Each path below is one point turned by a fixed rotation once a step. After each direction that follows a path, write how fast that rotation turns it, in deg/step (0 if it stays still).
Each turn is a multiple of 5 degrees from 10 to 175, or 0.
path 1
[ 34.7  16.5   1.6 -25.9 -19.4   7.8 -17.4 -30.4 -13.6  25.1  31.5  25.5
  -5.0  23.4 -13.5]
[ 43.3 -27.2   1.3 -44.7 -13.2 -15.9  16.4   7.5  -8.7 -14.7  17.6 -22.1
  24.7   8.3  -8.7]
[ 26.1  26.6 -12.7 -30.5 -14.6  25.7 -34.9  -8.7   3.4  18.8  -6.6 -29.9
  20.3  20.1  10.1]
[ 44.6   5.1   7.1 -22.5 -14.1   5.3 -18.3  -5.0  -1.3 -15.1  41.6   7.4
   7.1 -39.1   6.7]
[ 22.1   6.5  -7.5 -41.7 -40.0  27.1   6.7  16.9  25.6  -8.4   7.5   1.3
  -7.7  31.5 -19.8]
[ 35.8  10.3  20.2 -15.3  12.7  -3.4 -33.1  18.6   8.1  -1.8  16.0 -25.1
  24.2  -4.8 -37.2]
[ 13.9  31.0   2.2  -7.4 -30.5  23.1   1.2  20.1 -10.5   3.3  51.7 -18.5
   2.3  15.1  17.4]
[ 38.6 -25.2   5.0 -20.4  -3.9  32.2 -15.5  34.2   7.5  -7.8   4.0 -26.1
 -27.3 -19.0 -10.9]
[ 19.5  32.0  11.9 -16.1  22.4  33.0 -11.7  -1.2  17.1 -22.8  27.5  -8.5
 -12.7  33.5 -14.2]
[ 16.3 -32.3  33.3  -1.5 -19.3   5.8 -24.4  17.0 -12.2   2.4  49.0  -5.0
 -11.6  12.6 -14.7]
Directions:
[ 17.3 -12.4  -0.6  17.8  -6.4 -17.3 -15.3   7.0   0.9  -2.1  -4.0  -1.5
  -4.4  -2.2  -2.6]
175
[  8.5   8.2 -11.8 -13.7 -15.9  -9.6  -1.3  -7.9   4.9   1.2  -7.9   5.0
  19.7  -8.6  -0.6]
25
[  3.6   1.4  -4.7  -1.4  -1.4  12.2  -7.8  -9.0  13.8 -16.5  -3.8  13.0
 -17.2 -11.0   7.1]
85
path 2
[ -9.3   7.4 -21.7  13.7  11.7 -25.5 -38.2 -13.2 -18.8  41.1  19.2   0.7
  29.4  -5.2  -9.1]
[-20.4   1.0 -10.2   9.1  12.4  26.5 -20.8  -2.2  14.9 -27.9  -1.6 -15.3
  24.0 -38.6 -29.1]
[  2.1  17.4 -37.1   0.7 -24.2 -12.2  -3.5  -5.4  10.2  37.1  21.5   0.3
  46.0  -0.4 -15.7]
[-23.9   4.2   4.4  37.7  25.0 -12.3 -13.1 -18.8  18.9 -34.4   8.2  -5.8
  12.1 -11.3 -30.7]
[ 16.1   7.6 -31.4 -10.2  -8.0   4.9  24.7   0.8  25.4   3.0  43.3  -7.1
  26.7 -19.0 -19.3]
[-15.5  -8.0 -20.4  39.6  23.1 -30.5 -10.4 -38.8  27.3   6.5  12.5   4.4
  -7.6  -8.1  -6.2]
[ 22.5 -23.1  -4.6 -10.6  36.9   4.5  15.6   6.4  10.9  -5.7  34.5 -11.5
  26.6 -30.1 -16.8]
[  5.7 -12.4 -33.3  16.7   2.4  16.2 -14.2 -37.7  30.9  37.8   7.7   7.9
 -15.7  -9.5  -9.7]
[ -1.7 -19.4  14.9   1.2  55.2 -11.4   3.6 -10.9  10.5  18.1   2.3 -16.0
  38.1 -13.7  -7.2]
[ 14.3   4.2  -8.6  -8.8   4.3  49.1  -8.3 -27.0  17.6  19.8  15.0  -1.8
  -0.5  -4.8 -42.1]
Directions:
[  1.3  -0.5 -11.5  -7.4 -18.6  24.0   6.6   1.6  10.7   0.9   3.7  -6.0
  -2.3  -7.6   7.9]
140
